(in the rows, 128 means zero)
Rotation paths and how fast each direction turns (deg/step)
Each turn is a multiple of 5 degrees from 10 to 175, or 0.
Each row of a path follows its step; steps can be skipped.
path 1
step 3: [130 130 132 117 119 121 129 123 132 110 140 118 134 129 135 129 126 133
 129 127 125 136 124 132 129 130 123 124 127 136 129 121 124 132 132 141
 131 121 131 127 127 132 128 131 135 127 129 127 134 120 124 127 122 118
 130 144 131 119 129 134 120 127 143 135 126 119 127 143 121 132]
step 7: [133 131 122 129 132 121 123 116 135 130 136 118 129 140 141 123 136 131
 129 127 126 113 121 118 122 131 129 125 127 136 135 139 122 119 133 128
 132 123 129 136 132 114 135 124 130 128 139 124 128 132 132 120 127 130
 132 138 121 136 114 128 125 131 126 139 133 126 132 132 122 130]
step 10: [137 130 134 128 123 124 129 120 121 123 126 140 127 136 135 123 126 135
 126 130 126 116 126 131 130 138 131 129 129 143 128 130 128 125 137 145
 123 129 130 133 124 124 128 122 131 120 131 134 135 136 136 121 110 128
 131 126 126 118 118 125 125 130 127 138 128 120 137 122 136 119]
step 11: [139 125 128 123 137 130 118 122 125 123 124 125 135 134 134 135 117 128
 136 137 128 120 121 120 126 139 128 127 132 128 136 127 125 118 142 129
 126 125 131 122 116 126 131 132 143 129 115 128 125 134 130 116 119 132
 133 125 140 121 125 124 127 124 132 124 132 131 120 121 138 132]
step 14: [129 125 136 131 129 129 127 130 130 124 129 126 128 128 121 131 115 129
 116 115 127 125 126 112 130 139 134 132 123 130 136 133 123 119 138 124
 128 132 133 128 134 121 141 128 134 133 121 114 132 133 127 127 114 128
 126 137 141 117 131 131 134 134 126 135 123 119 126 124 127 136]
step 18: [128 130 133 130 132 142 127 129 129 114 133 122 127 120 140 129 136 129
 139 122 126 116 129 124 133 120 125 123 130 137 118 132 124 133 127 133
 139 126 120 124 132 120 132 144 136 142 121 123 129 125 125 129 114 117
 124 128 131 119 126 124 127 123 121 131 129 131 132 120 128 136]
step 20: [130 133 143 132 134 123 128 133 125 115 142 111 129 125 125 129 126 125
 125 130 133 116 129 132 135 129 121 127 135 126 130 128 127 122 135 141
 133 134 132 133 132 126 120 132 132 130 132 124 130 140 126 133 127 125
 126 125 125 127 128 136 127 129 115 120 137 123 127 137 135 146]
step 23: [133 129 140 128 126 121 124 128 143 125 126 115 131 127 134 134 139 123
 141 129 136 126 128 127 127 135 128 130 134 137 134 140 126 116 124 134
 140 137 128 124 135 128 127 130 131 133 121 126 128 127 130 117 126 133
 126 121 122 126 118 129 129 126 126 135 118 133 139 132 136 144]
Directions:
[129 131 126 129 128 130 128 126 128 131 129 124 128 129 126 127 130 128
 130 129 128 128 128 126 130 126 127 128 128 125 130 126 127 128 128 126
 128 128 127 128 126 129 129 128 129 130 127 128 128 128 126 127 126 126
 131 129 129 128 127 128 131 127 126 129 131 126 131 127 129 130] : 160
[130 126 129 129 127 129 129 128 129 128 128 128 129 129 126 130 128 127
 126 126 129 128 126 130 129 128 125 129 127 126 127 128 128 126 131 128
 131 131 128 129 123 129 127 127 130 130 126 125 127 129 128 127 131 127
 127 131 127 126 128 128 129 127 130 127 125 130 127 130 129 129] : 125
[130 127 129 129 130 126 128 129 130 124 128 126 128 128 128 128 131 128
 128 126 127 127 127 128 127 126 130 124 127 127 127 126 128 128 128 128
 128 127 129 126 129 128 129 126 127 130 127 125 128 130 126 129 132 130
 127 129 128 128 131 128 130 129 127 131 128 124 129 128 127 125] : 65
[131 127 128 128 129 127 129 128 129 129 127 128 126 127 128 128 126 127
 131 131 130 127 129 129 128 127 127 128 126 128 128 128 127 126 127 127
 128 129 130 129 127 127 131 124 129 126 126 129 125 129 131 129 127 131
 130 130 127 127 127 125 125 131 128 130 130 128 128 126 129 126] : 20
[128 129 128 125 126 126 127 125 128 127 128 126 126 129 130 128 130 130
 126 128 130 130 125 130 129 129 127 130 126 129 128 130 127 129 130 127
 127 126 126 129 126 130 130 127 128 127 127 130 126 127 125 128 129 128
 126 130 130 131 128 129 128 128 125 128 127 127 126 127 127 126] : 10
[129 127 129 129 132 129 129 129 129 130 127 128 127 129 128 127 128 128
 130 128 127 127 124 127 130 126 126 129 126 126 127 130 127 128 129 127
 128 128 130 132 130 127 128 130 126 129 129 127 130 130 128 127 127 127
 127 130 128 131 131 128 126 128 126 124 129 129 127 128 126 127] : 55
path 2
step 0: [130 123 129 127 132 133 136 130 138 133 126 124 132 131 128 125 128 112
 130 119 130 140 137 131 136 132 123 127 126 131 130 138 123 147 134 137
 117 126 130 120 119 129 129 127 109 132 125 133 125 131 124 131 133 129
 136 138 127 123 118 109 120 125 130 120 124 129 129 127 124 122]
step 7: [133 122 129 113 136 144 126 121 132 140 129 133 132 134 128 129 134 123
 119 136 122 125 143 132 129 123 129 134 129 124 135 129 131 132 128 134
 130 130 131 122 118 128 124 106 118 120 134 123 127 128 138 131 123 126
 134 133 136 139 116 124 137 132 122 126 132 130 127 125 130 120]
step 8: [133 132 116 119 127 127 138 125 134 142 129 136 130 116 129 124 117 136
 116 126 133 126 129 119 130 136 132 124 120 133 122 130 142 123 133 133
 125 129 137 131 122 138 125 126 116 120 129 124 136 126 134 129 116 124
 130 131 130 127 107 130 127 124 128 128 123 135 136 118 132 125]
step 14: [127 134 124 123 128 133 145 128 131 139 124 135 122 129 129 134 123 137
 117 129 134 130 127 117 120 125 127 127 123 116 119 131 122 129 129 140
 125 129 129 127 129 117 132 124 123 130 139 125 122 117 140 124 137 126
 140 125 142 134 123 122 122 123 122 137 123 133 118 128 121 117]
step 15: [126 126 120 130 119 125 132 123 112 138 120 133 125 134 125 125 124 128
 123 126 128 125 126 122 125 129 126 129 127 133 125 136 119 134 138 124
 131 115 133 121 122 130 121 126 121 121 140 132 127 126 131 131 125 125
 120 127 146 114 119 126 120 120 124 113 123 133 115 122 128 118]
step 18: [137 123 124 123 137 133 145 131 129 134 129 133 123 135 123 117 136 127
 122 131 135 128 136 126 126 141 117 123 127 127 124 133 128 136 140 126
 133 126 136 114 131 128 138 127 117 125 140 134 135 134 129 122 147 128
 126 135 136 127 124 124 137 129 129 125 123 131 130 122 140 130]
step 19: [128 119 131 122 135 136 136 132 131 136 142 135 126 129 129 120 129 130
 124 129 126 127 133 117 123 124 134 116 122 133 135 139 118 134 125 144
 133 119 135 126 128 126 121 116 127 124 133 128 122 130 140 123 128 117
 138 127 140 124 120 134 140 121 133 121 132 123 130 119 126 124]
step 20: [132 130 127 123 128 130 135 132 130 134 138 129 127 128 120 133 121 128
 120 133 140 123 124 120 127 124 139 124 121 129 123 129 130 124 127 126
 132 134 129 124 121 139 120 116 125 131 142 133 117 127 130 143 117 111
 121 123 130 138 108 126 123 122 123 123 132 136 121 126 123 125]
Directions:
[128 128 128 128 128 125 128 127 127 127 127 129 128 127 127 129 127 130
 129 129 129 128 126 128 129 130 127 127 131 128 129 131 129 129 129 128
 127 125 128 129 129 130 128 131 125 129 127 130 128 131 127 124 130 130
 126 125 132 130 127 128 127 129 128 127 128 131 129 128 131 128] : 115
[130 125 127 126 127 128 130 132 125 128 132 126 130 127 128 131 131 127
 131 129 129 129 128 130 130 129 129 127 126 127 130 128 125 128 129 127
 127 128 127 128 128 127 128 127 126 128 129 128 128 127 125 126 129 131
 130 130 127 128 128 127 129 131 129 128 130 128 130 126 129 129] : 60
[127 132 126 128 125 126 126 128 125 127 129 131 128 127 127 127 127 127
 126 126 127 129 132 127 128 127 128 127 127 128 128 127 128 129 131 127
 130 125 128 128 128 129 129 128 128 129 131 128 129 128 129 126 128 128
 130 129 127 127 130 130 129 129 128 128 127 129 129 127 127 134] : 110
[126 128 127 126 128 131 129 129 128 129 129 126 128 130 129 127 129 129
 128 128 127 126 127 130 127 127 131 130 130 126 130 128 130 128 127 129
 130 127 125 129 127 127 125 128 130 127 128 129 128 126 127 125 129 127
 130 125 130 130 130 130 126 127 128 128 130 130 127 129 124 129] : 140
[128 127 128 128 129 126 129 130 126 129 126 127 129 128 128 127 131 128
 125 127 127 128 128 130 129 126 126 127 129 130 128 129 129 127 129 128
 125 128 128 127 127 126 123 131 128 126 128 127 131 130 132 129 128 128
 127 128 127 129 128 129 132 128 128 129 130 128 130 127 126 127] : 130
[130 126 127 127 130 128 128 128 128 126 131 128 126 128 129 128 128 125
 127 127 131 125 129 128 129 127 129 128 128 127 129 125 132 127 129 126
 129 126 130 129 130 127 129 126 129 128 127 130 126 130 129 129 127 126
 128 127 130 128 124 130 131 130 129 128 128 127 129 129 130 129] : 25
path 3
step 1: [128 125 133 118 131 129 140 134 124 125 121 133 125 140 119 133 129 127
 135 120 134 128 127 127 133 121 150 134 116 123 125 129 118 128 118 140
 135 127 128 128 132 124 122 128 125 123 132 131 116 122 122 129 129 124
 129 141 118 128 129 137 134 132 129 127 140 122 132 137 124 128]
step 2: [143 125 122 131 121 123 137 121 142 130 125 123 123 108 124 116 119 141
 139 128 128 134 128 128 130 122 129 121 122 120 135 134 130 134 130 142
 133 122 130 123 123 129 124 128 134 126 133 125 127 132 129 131 129 128
 138 135 128 128 133 121 121 127 134 142 129 125 133 127 130 124]
step 4: [130 133 126 127 128 125 126 130 128 128 128 127 130 135 140 138 129 132
 127 117 129 133 127 120 121 125 131 129 130 140 141 118 130 124 129 129
 115 125 130 131 131 128 119 136 133 143 137 132 131 126 132 125 118 130
 124 149 120 137 128 123 138 139 129 122 129 124 120 132 117 123]
step 5: [125 122 119 129 118 121 124 134 132 127 123 134 118 126 117 127 132 133
 122 131 115 127 127 114 119 117 143 137 127 127 122 127 128 130 123 131
 131 129 135 130 124 118 130 137 131 130 126 130 133 125 133 125 126 135
 133 140 136 135 120 138 110 125 127 135 125 131 125 119 127 131]
step 9: [136 123 123 126 127 133 132 128 123 133 132 123 128 135 121 123 124 129
 129 129 138 131 128 128 126 112 137 126 129 120 121 134 137 124 125 123
 131 130 125 123 134 119 118 142 130 114 146 122 142 121 130 128 134 123
 127 136 121 132 124 125 127 129 139 120 124 121 123 138 138 130]
step 12: [125 120 116 120 125 141 132 131 120 119 127 120 110 138 134 128 133 124
 120 124 127 135 127 123 125 116 124 123 131 142 124 119 130 124 146 117
 122 137 125 127 131 125 131 125 129 131 127 130 125 125 125 125 132 123
 129 139 129 133 124 126 128 119 140 131 125 130 124 127 120 133]
step 15: [126 123 123 139 136 128 136 110 114 126 134 121 129 128 126 127 122 126
 127 131 130 128 124 133 141 117 139 119 119 133 127 119 124 125 123 117
 129 115 130 121 125 128 129 120 129 133 133 127 122 123 133 123 133 120
 135 123 124 121 131 119 131 122 131 132 133 127 124 117 118 118]
step 17: [135 124 135 141 122 127 127 132 140 120 112 139 130 138 125 134 133 141
 128 116 129 133 131 122 135 116 135 127 139 126 119 128 128 118 127 129
 130 138 127 125 132 120 131 130 139 130 130 131 130 121 121 125 122 130
 127 132 125 119 128 135 124 130 143 124 126 121 130 126 135 129]
Directions:
[126 127 130 124 126 126 128 127 126 127 128 127 129 130 127 127 127 124
 128 128 128 128 128 126 128 128 131 127 128 129 129 129 127 128 129 128
 126 127 126 128 129 125 128 128 128 130 125 128 127 128 130 128 126 128
 124 129 126 130 129 128 125 127 131 129 130 130 126 131 127 127] : 95
[127 127 128 127 128 127 127 133 128 126 128 129 125 127 126 128 127 126
 131 129 127 130 129 128 129 127 127 128 127 127 127 126 128 128 128 128
 127 131 124 130 129 130 130 127 130 129 125 126 125 129 126 127 126 127
 127 129 128 129 125 128 128 126 127 127 129 126 129 126 129 129] : 60
